Each run below is a few steps of one of 6 hidden systems, one row a step.
run 1, Q:
[[ -6  25  18   7 -27  -2   0  -3  15  10  19   7  -3  -7 -20   7  -6   6
   21  -7  -4 -15]
 [-10  14  12  15 -19   4   8   9   3  28  18  16  -9   9  -4  -1   6  17
    7   0 -11  19]
 [-27   2 -11  15 -12 -11  20  15  -8  17   3   3   5  -2  -8 -10 -12  28
  -11  -1  -2  -1]
 [ -6  19 -14  16   0 -17   9  -7  -1   7   1  -7 -18  -7 -22   0   9  14
   -3 -17  19 -10]
 [  8   9 -16  17   8  -2  -1  10  -7  16   0   7 -16  11   2   3  34   5
  -10  -3  -3  15]
 [ -8 -13 -20  13  11   0  17  22 -12   0 -14  -7  15   1  12   6   5   3
  -25   1  -1 -10]
 [  5   6  -2   8  14  -1   2  -6  -8 -17 -13 -17  -7  -8  -1  17   9  -1
    5 -22  23 -22]
 [ 19   0  -3   6   6  14 -25  11 -13  -5 -10   8 -14  17   9  12  25  -7
   14  -3  -9  10]
 [ -6 -23  -7   4  -3   8   4  29  -5 -12  -9  -4  22  12   9  13 -17 -11
   -7  10 -18 -12]]
run 2, W:
[[ -2 -22  -3  -7   0   5   4  22   6 -23 -19 -15  10   8  -2   7 -17 -31
   13   5 -12 -17]
 [  5  19   4   8  -5  -2   9 -19  34 -15   3 -15  11   1  -3  -4  25 -21
   21  -4  -3  -9]
 [ -5  -8  22   9   5   9  16  -7   7   9  27  14   5  19  17   6  11  10
    6  -1 -11  31]
 [-10 -36 -12 -14  12 -18  11   8  -3  -7  10  12   6   9  -9  -9 -22 -10
   -9  14 -13   5]
 [  4   8  -2 -17   8 -22   1 -27  13 -10   5  -2 -16 -18 -23 -18   7 -13
   16  -9  14 -14]
 [  1  14  17  -6  -2  13  -6  -1 -12  23   6  24 -17  -2  14 -10  23  17
   18  -8  -4  23]
 [-18 -13 -20  -3  -9  -8  -2  24 -16  11  -2  19  19  -4   1 -16 -15  15
  -21  21 -18  -7]
 [ -2  15  -6   1  -6 -20 -12 -26   4 -17   3 -11   1 -18 -24   1 -19  11
   -1 -10  23 -32]
 [ 19  15  22   3  -5  26 -30   1 -15  10  -2   6 -28  12   8  21   7   7
   22 -12   5  18]]
run 3, J:
[[ -5   5  -3  13  -8   7  13  12  11   2  -9 -18   9   7   1   5   0  -6
   -4   1  -3   0]
 [ -5   4  -6  14   4   5   4  -4   2 -10 -16 -16   5   9   9  -3  10   7
    4  -6   6   6]
 [  6  -7 -15   2  13  -5 -11 -12  -4 -14  -9 -10   0   9   3  -3   1  -1
  -11   3   7   7]
 [  8 -17   1  -7  10   0   2   0   3  -4   5  -6  -2   9   1   8 -15 -14
  -10   6   0  10]
 [-12 -17  10  -8   2   5  16   8   2  -1   1   4  10   4   9  -5 -11  -2
    5   2  -8   8]
 [-12   0   0   1  -4  -5   2 -10   6 -13   2   6  21  -1   5 -16   5   8
   11   3  -8  -6]
 [ 13   9   7   1   3  -1 -15 -23   8 -11  12   4   3   1   2   3  12   0
    5  -2   2   2]
 [ 13  -3  11 -13   8   8 -13  -3 -13  11   5  10 -13  -2   9   2  -3   3
   -6   1   5  15]
 [ -6  -7   0 -14  -9  -1  -4  12  -8  11   1   8   3  -9  -3  -5 -25   2
   -9  10  -5  -5]]
run 4, T, 9 rows:
[[ 17   7 -11 -15  -8   6 -24  10   0  -4 -15  -2  17 -18   3   0  -4 -21
  -18  19  -8 -28]
 [ 12  27  17  12 -20  22  -4  13   9  25  11   4   7  -4  10  20  13  -2
   -9   4 -10  -2]
 [-16   6   9   7 -23   9 -12  10 -11  13   0  13  -2  13  -1 -10 -18  27
   19   3 -11  19]
 [  3  -2   2 -19 -11  -5 -17 -11   8  -6  -7 -15  -7  -2 -18 -12 -41 -11
    5  12   6   4]
 [ 11  14  18 -11   2  12  22 -10  24  18   0 -21 -10 -10   5   0   6 -23
   -5  -2  12  16]
 [-20  -6  -5   4   6  -4  28  11  -9  24   2   6  -8   4   6 -18   6  20
  -11  -2   0  28]
 [-10  -8 -16  -4   5 -27  -2 -19  -6 -10   9   1   5  -9 -18  -9 -27  17
  -18   3  14 -13]
 [ 15  18  11  -7  11   8  -2 -31  10 -11  -2 -11  14 -22  19   0  19  -2
   -3  -9  17 -11]
 [ -1 -10  -4  -6  13  16  -2  18 -24  14 -14  16   4   0  33 -11  22  10
  -10   6 -10  17]]
run 5, J:
[[-17  12  -1   3  -2  -5  14 -18  11 -12 -13 -14  16 -12   4 -23   9   9
   12  -8  11 -10]
 [ 16  14 -12   5  14  -8  -8 -28  10  -3   5  -8  -1  -1   3  -6  25  -2
  -16   2  11  11]
 [ 16 -10   5  -2  14   9  -5  -2 -11  13  11   0  -9   7  11  20 -11   3
  -32   5   9  20]
 [-12 -19  10 -15  -1  10  11  19 -12   3  -8   0  13 -11  12   2 -32   2
  -13   5   0  -9]
 [-13   5   1  -4 -13   0  15   3  22 -10  -9  -9  30 -11   5 -18   4 -14
    9   7 -12 -19]
 [  9  23   3  17  -4   8  -8 -20  19  -6   1  -7  11  11  11  -6  33   0
   10   1  -6  15]
 [ 16   3  -2   3  10   8 -32 -17 -19   0  -2   0 -12  12  10   6  -3  19
  -13   1  14  25]
 [  6 -19   1 -25   2   0 -12   6 -13   2  -4  -4  -8  -8  -7   5 -47  -7
  -20  10   9  -2]
 [-14  -7  14 -17 -13   1  33  16  23  10  -1 -10  10 -11  -3 -13 -21 -24
    7   9 -11  -3]]
run 6, Q, 9 rows:
[[ -5 -10   5  -7   3   2   7   1   3 -20  -7  -6  21  -9   8   3  -9  -9
    6  -2  -2 -26]
 [ 10  11  19  -1  -3   8 -16 -17   6 -14   5   3  -1   0   1   8   5  -1
   26 -10   3  -6]
 [  2  -5   8  -2 -13   9 -19  12  -4   5  10  20   8  13   6   2  -6   3
    5  13 -22  10]
 [-13  -5   8  -5 -13  -4  15   9   6   3   8  -4  12 -10 -11   4 -32   0
   -5   3  -1 -18]
 [ -1  18  17  -2  -4  -3   5 -14   7   8   8   0 -24  -7 -13  -4   5   4
   24 -17  13   5]
 [ -9   0 -10   7  -9  -2  -4  11  -4  14   0  18   1  15   3 -21  15  12
    3  12 -20  25]
 [-17  -3 -16  11  -3 -17  19   0   6  -4   4 -12  24  -6  -9  -1 -17  10
  -24   5   3 -17]
 [ 15  18   9   4  13  -6  -1 -24  -1   4  13  -2 -24 -10  -9  15  15   6
    0 -21  26  -1]
 [  6  -6 -11  -6   5  10 -13  25 -20  20 -10  22  -8   7  17 -10  24   2
   -6  11 -16  19]]
run 7, P:
[[ 14  -6  -1  11  26   5  -2  -2 -13 -25  -8  -1  -1   3  15  28  30  -3
    7 -22  10 -22]
 [ 13 -25 -26   6  19 -13 -15  15 -14 -23  -2  14   1  15  -3  15  17 -15
   -4   3 -16 -15]
 [ 14 -13  -3  -1  16 -21   9  -7  10 -13  30   6   1  -3 -17  26  -2 -20
  -13  -3   1 -24]
 [  9  -9  15  -4  21   5  21   2   7 -13   5   4  -5  -4   8  19  31 -26
   24 -20  -2 -16]
 [ -7 -18 -16  10   1 -11  -4  19   0 -23   0  20  11  19  -6   0  22 -12
   27   3 -31 -17]
 [  7  -2   4  10  -4 -23 -13 -22  13 -23  35  10   4   8 -26  22 -12   0
   10  -4  -4 -21]
 [ 18  -2  21   0  20   6   3 -10   2  -7   9   3 -32  11   0  23  23 -15
   30 -25   9  11]
 [-12 -21 -25  15   3 -15  11  37  -9   0  -4  17 -17  27 -17   0  18  -7
   18  -2 -24   4]
 [-13   8  -6  20 -11 -29  10  -8   9 -10  29   6   5  -6 -35  18 -12  13
    3 -14   5 -40]]
run 8, H (9 x 22):
[[ -4   1 -19  16  -3 -11 -26  -9 -14  -4   8  19   2  17  -4 -11   8  28
   -1   6  -8  14]
 [  7   4  -1   1  -3 -10 -12  -7  -6  -5  13  -4   0 -12 -18  24 -28   6
  -19  -4  15 -27]
 [ 12  21  20 -20   6  18  -5 -12  -8  15 -13  -5 -14 -25  16  -7  11   3
    4 -13  22   4]
 [-14  10 -26  20 -12  -3  -6  17 -14  17 -15   7   4  12   4 -21  16  26
  -12  10 -11  17]
 [ -2   4  -4  20 -10  -7  12  -3  16  -9   9 -27  21   2 -11  24 -27  -3
  -28   3  10 -21]
 [ 15   2  31 -20  15  28  -3 -22   3  -8 -17 -23  -5  -7  28   1  -2 -12
   13 -10  21  19]
 [-11 -21 -28   1   4  -2 -13  29 -30  12 -20  16 -12  22   5 -22   1  14
   -5  14 -15  31]
 [-12  -7  -9   4  -7 -22  36  17  13  10  19 -12   6 -13 -30  18 -33 -11
  -31   4   4 -30]
 [  4  13  38 -22  14  18  25 -36  27  -4  -4 -17   4 -20  25 -18  21 -14
   25 -15  17  13]]
run 9, P:
[[ -7  12  14  -5   2   4  16  -4  -2  19  -2  -5 -20 -11  -1  -8   3   9
    9 -14  17  12]
 [-16   7 -13   7 -10   3   0  20 -14  12 -19   9   2  -2   4 -19  13  17
    6   2  -8   0]
 [ -3  14  -4   7 -16  -6 -19  -9  -6   5  10   6  14  -7  -7   1 -17  25
  -16   8   4 -13]
 [ 18  10  21  -9   7  20 -12 -10 -10  10   0  -5 -12  -8  17  15  -4   3
   -9  -8  18  11]
 [  1 -13 -11  -5   2  12   3  33 -13  16 -19  -1  -7   8  10  -4  -2 -12
  -13  12 -11  15]
 [-12   2  -6   2 -15 -10  15   7  13   4   4 -13  20 -11 -13  -1 -28  -2
  -22  11  -1 -21]
 [  7  21  23  -4   1  19   2 -21  11  -9 -11 -21  12 -15  19   3  10  -1
   10 -12  17  -7]
 [  5 -12 -16   1   5  12 -23   7  -9 -11 -24   2   7  23  20 -16  14  -3
    3  15 -17  25]
 [ -2 -17 -13  -4   0 -23  -2 -14   8  -1  22  -2   4   6 -22  -3 -39   2
  -31  19   2   9]]
run 10, T:
[[-10 -12  -1   1  -7 -18 -16   1 -13 -10  12  15 -20  13 -29   4 -28  12
   25  -7  -1  -4]
 [ 10   9   6 -11   2  -1   0 -13  18 -18 -13 -21 -14  -8 -13  -2   1 -28
   26 -12  12 -15]
 [  4   2 -14   9  12   5  18  19   2  16 -17  -9 -20  11   5  -5  35 -14
   -1  -4  -1  22]
 [ -6 -13 -21  19   6 -22   2  10 -17   3  15   9 -15  16 -22  16 -12  16
  -17  -5   4   0]
 [  1   7  11   8   6  -5  -2 -26   6 -29   3 -12   3  -5  -6  14  -2   6
   18 -22  20 -25]
 [  4  -6  -7   0  17  16  -1   7  -8 -13 -32  -8   2   9  26 -10  31 -10
   14  -4  -3  10]
 [  8 -25 -22   4   9  -7  -5  30 -15   4   4   8  -5  15  -8  21 -12 -12
  -27  12 -12  -3]
 [ -1  10  21  18 -11  -1  11  -6  16 -13  23  -4  12  -3 -11  32  -6   0
   12 -17   2 -32]
 [-15   5   0  13  -6  10  -1  -1   5 -16 -25  -3  11  18  18 -24  27   6
   38  -4 -12  16]]
run 11, H (9 x 22):
[[ -1  -4  -2 -13   9  -6   2  -9   0   2   4  16   3  -8   8 -20  19   1
    2   5  -7   5]
 [ -8  -3  -6   8  -4 -11  -1  -2  -2  -4  16  17  17   2  -2  -3   0  15
   -6   5 -12 -10]
 [  3   6  16  -9  -6   3  -9 -15   4 -10   7   0  12 -13   0   6 -14   2
    6  -2   4 -17]
 [  8   9   6 -13  -5  10 -24  -4  -7   5  -9   8  -6  -3   8 -11   4   3
    9   5  -2   9]
 [ -1   7  -9   9 -14  -4  -6  15  -6  18   7   8  -2   5 -11   3  -8   8
  -15  10  -9   2]
 [  1  16  17   4  -9   4  12  -8  14   8   9 -16  -1  -7  -6  13 -10  -1
   -1  -8  13  -4]
 [  2   9   2   2   4   8  -9 -14   1  -2 -15  -9  -9   9   7 -14  11   7
   14  -3   7  25]
 [  2 -11 -25  13   4 -13 -10   7 -11  -2   0   1  -5  17 -12   5  -8   6
  -19   8  -2   6]
 [  5  -3  12  -9  11  -1  18  -3   0   3   8 -10  -7 -17  -2  19 -13  -8
  -14 -12  19 -13]]
run 12, W (9 x 22):
[[  4  23  -3  19  -9   3 -14  -4   1 -16  -4   0  21  -7   6  13  21   8
    8  -8  -1 -34]
 [ 14   2  17  15  -4  16 -11   4  -2   0  20   8  11  12  12  38   0   3
   -7  -2  -8  -3]
 [  7 -19   3  -5  -2   3   9  26   7   0   6  -5  -2   8 -10  25 -23 -29
   -6   8 -12 -10]
 [ -4   8   7   2  -5  -6  24   4  24  -5  -4 -17 -10  -4 -16  -1   8 -26
   26 -12   2 -13]
 [-14   2   9  18   0   4  17   1   6   0   7  11   2  18   9  -6  30  11
   28 -11 -13  18]
 [-10 -26 -18   8  10 -20   4   1  -4 -10  20  23  16  16  -2  -4   3   9
  -11  11 -18   4]
 [ 13  -5  -3 -15  16 -25  -4 -23   2  -8  24  10 -16 -12 -24   7  -6  -8
   -5  -6  13 -16]
 [ 12   8  20 -19   2  12  -4  11 -12  24   1  16 -35 -13   1   2  13  -7
   22 -12   2   7]
 [-23   3 -14  -2 -17   0  10  35 -10  19 -16  16  12 -11   2 -23   7   6
    1   9 -21 -12]]

Which system made each of these runs?
run 13 (2 x 22):
[[ 15   6  13  -9   5  13  -1   2   1   6  -3  -3  -4 -11  11  10  10 -14
   -1  -4   5  -5]
 [ -1   1  -8  -2  -4   8  -6  17 -10  14 -11   5   3  -1  11  -9   5   4
   -9  10  -9   7]]
 => J
run 14, 2 rows:
[[ 10  -9   1 -27  10  15  -7   1  -7   0 -16  -2  24 -21  30 -13  -3 -11
  -26  19   0  -3]
 [  8   5   4  -4 -18  16  -9   6  20   4   1  -7  32   2  15  -2 -10 -18
  -19  29 -21   2]]
 => J
run 15 (2 x 22):
[[ -1  -2 -13  -5   9  -8  -8  -2  -9  -8  -4  21  11  -9   9 -18  26   7
    2   2  -8 -12]
 [  7   7   6  -6   2  -4  -9 -14  -5   3  21  18  12 -18   3   6   3  13
  -15   0   2 -16]]
 => W
run 16:
[[ -2 -14  -5 -18  11  -3   5  -3  -7  -7 -11  -8   8 -14   6  -8 -17  -5
  -16   5   9  -7]
 [  1  -4   3  -5  -1   1  16   1  21   0   6  -6  18  -3   5  -3   1 -20
  -10  13 -11  -1]]
 => J
run 17 (2 x 22):
[[ 14  14  22  -6 -15  23 -16  13  -2  -5  -7  -4   7 -15   7  26  -8 -13
   12  -6  -1 -31]
 [  5  16  -2  -9 -11  19 -12  20  -4  12 -33  -4  -9  -6   9 -19  19 -13
   19   4  -8   4]]
 => J
run 18, 2 rows:
[[ 12 -11   2  -2   7   4   3  -1  17 -15  -7 -22   0  13  -1  10  -7 -30
    2   3   0   5]
 [ -4 -11   6  10   8   3  27  10  11   4  10  -3  -2  16   5  11  11 -11
    1  -5  -7  15]]
 => T
run 19, 2 rows:
[[ -1  20  -5   4  -3  -6  -1 -13  10  11   0   1  -5  -3  -4 -21  21   7
    2   0   4  12]
 [ -1   4 -14  10   0  -1   0  -3   0   9   2   0  14   3   9  -8   7  13
  -26  12  -3  11]]
 => Q
run 20 (2 x 22):
[[ -4  10  19   8  -6   7   3  12 -19  25  20  27 -18  -4   0  17   8  25
    8 -16   1   1]
 [ -8  11 -10  -3  -7  -9 -12  14 -25   4 -10  15  -5 -25 -11  -1  -3  18
    3 -10   8 -38]]
 => J
run 21 (2 x 22):
[[ -2 -13 -34   0  14 -27 -16 -12  -9 -15  -4  10  -7  12 -13 -25  10   5
   -3   8  -2  10]
 [  4   2  -2  -8  15 -26  11 -25   4  10  31  14 -12 -16 -16  -3   4   5
  -18  -4  14  -2]]
 => P
run 22 (2 x 22):
[[ -2  18  15  -1   0  -4  11 -24  15   0  14   5   6 -15   3  -7  22   4
   12 -10   5  -7]
 [ -4  -4 -12  -8   7  -2 -11   2 -16   5 -12  19  -5   0  10 -27  19  12
    4   5  -7  14]]
 => T
run 23:
[[ -8   5  18   4 -13   6   7  -9  20 -10   7  -5  18   4   3  -2  -7  -2
   17   0  -7  -1]
 [ -5  -7  -3  -5  -2   0   0  -2  10  -2  -4   1   6  13   5 -22   5  -7
    7  13 -14  22]]
 => T
run 24, 2 rows:
[[ 20 -20   9  -6  19   6  -2  -8   9 -18   7  -6  -3  17   6  20   2 -28
    5  -1  -3   8]
 [  9  -8   6 -18   9   1  22   5  20   8   6  -2  -4  -3   4  -5  15 -36
   -1   7 -10   8]]
 => W
run 25 (2 x 22):
[[-14 -14   1   2  11  -4  16  -4 -11  -8   5  -1  17  -7   9   5 -13  18
  -13  -7  10 -11]
 [ -6  -1  -4  -1   2   2   1  -9   1 -17  -9  -6  30  -8  16  -7   4   5
   -6   3  -1 -15]]
 => T
run 26, 2 rows:
[[-13  -5 -24   7   9 -21  16   5   6 -12  -1  10  16  -5  -4 -17  30  -4
    2   0 -13 -22]
 [  7  -5   4   2   7  -1   0 -12  10 -27  11   6  32  -5  12  12  14  -9
    1   2  -9 -29]]
 => H
run 27 (2 x 22):
[[  2   1  11   0   5   3 -11  -5 -16  -5   8  20  -5  -3   6   8  11  15
   17 -14  -1  -8]
 [  9  -5  -4  -2  -2  -1 -19  16 -14   4   3  18 -16   7  -8  10   0  -2
    5   2 -10  -2]]
 => P
run 28 (2 x 22):
[[-31 -15 -14  10 -11 -12  25  13   5  -4  -3  -7  28   7  -4 -16 -24  10
  -11  13 -10  -2]
 [  2  10  -5  10  -7 -12  -5 -32  29 -16  18 -12  30   5  -3  -7  -5   0
  -16  15  -1   0]]
 => T
run 29, 2 rows:
[[ -7  13   7  -3 -15  -2  -2  -1   6  14   6   5  -7  -2 -11 -13  -6   7
    9   2  -3   9]
 [ -7  15   2   5  -9  -8  -1  -9   3   8   5   0  -8  -6 -13  -6  -5  15
    3  -5   9   1]]
 => J
run 30 (2 x 22):
[[ -9   5  10 -17  -2  -4   5 -13   0   6   1   2  -4 -17  -4 -19 -12  10
    7  -3  10   2]
 [ -1  13  -2  -6  -4 -11   5 -13  11  12  11   3   2 -15  -8 -14   3   2
  -11   6   3  -2]]
 => J
run 31, 2 rows:
[[ 10  19  19  -3   0  -7   5 -39  26  -3  27 -10   7 -14  -6   4  -3  -1
   -8  -3  17  -4]
 [  2  -9  15  -8  18  20   6   2  -8   0 -14   5 -10   8  30 -11  28  -3
   23  -9  -3  30]]
 => P
run 32 (2 x 22):
[[  7  10 -16  11  -4  -3 -13   3  -4 -11 -24 -30 -15   1 -18  12 -16  -4
   -4  -8  21 -15]
 [ 21   7  -6  -5  17  13   4   5  -1  13 -18 -19 -18  -7  11   6  21 -19
  -18  -4  16   9]]
 => H
run 33 (2 x 22):
[[  7  16  -1  12 -26  -8 -23   7   6   4  21  12  -1   2 -27  19 -13   1
    1   7 -12 -24]
 [ 21  31  29  -2 -12  14 -14 -13  10   9   9  -6 -18 -10  -3  18   5  -7
   16 -13  13  -4]]
 => H
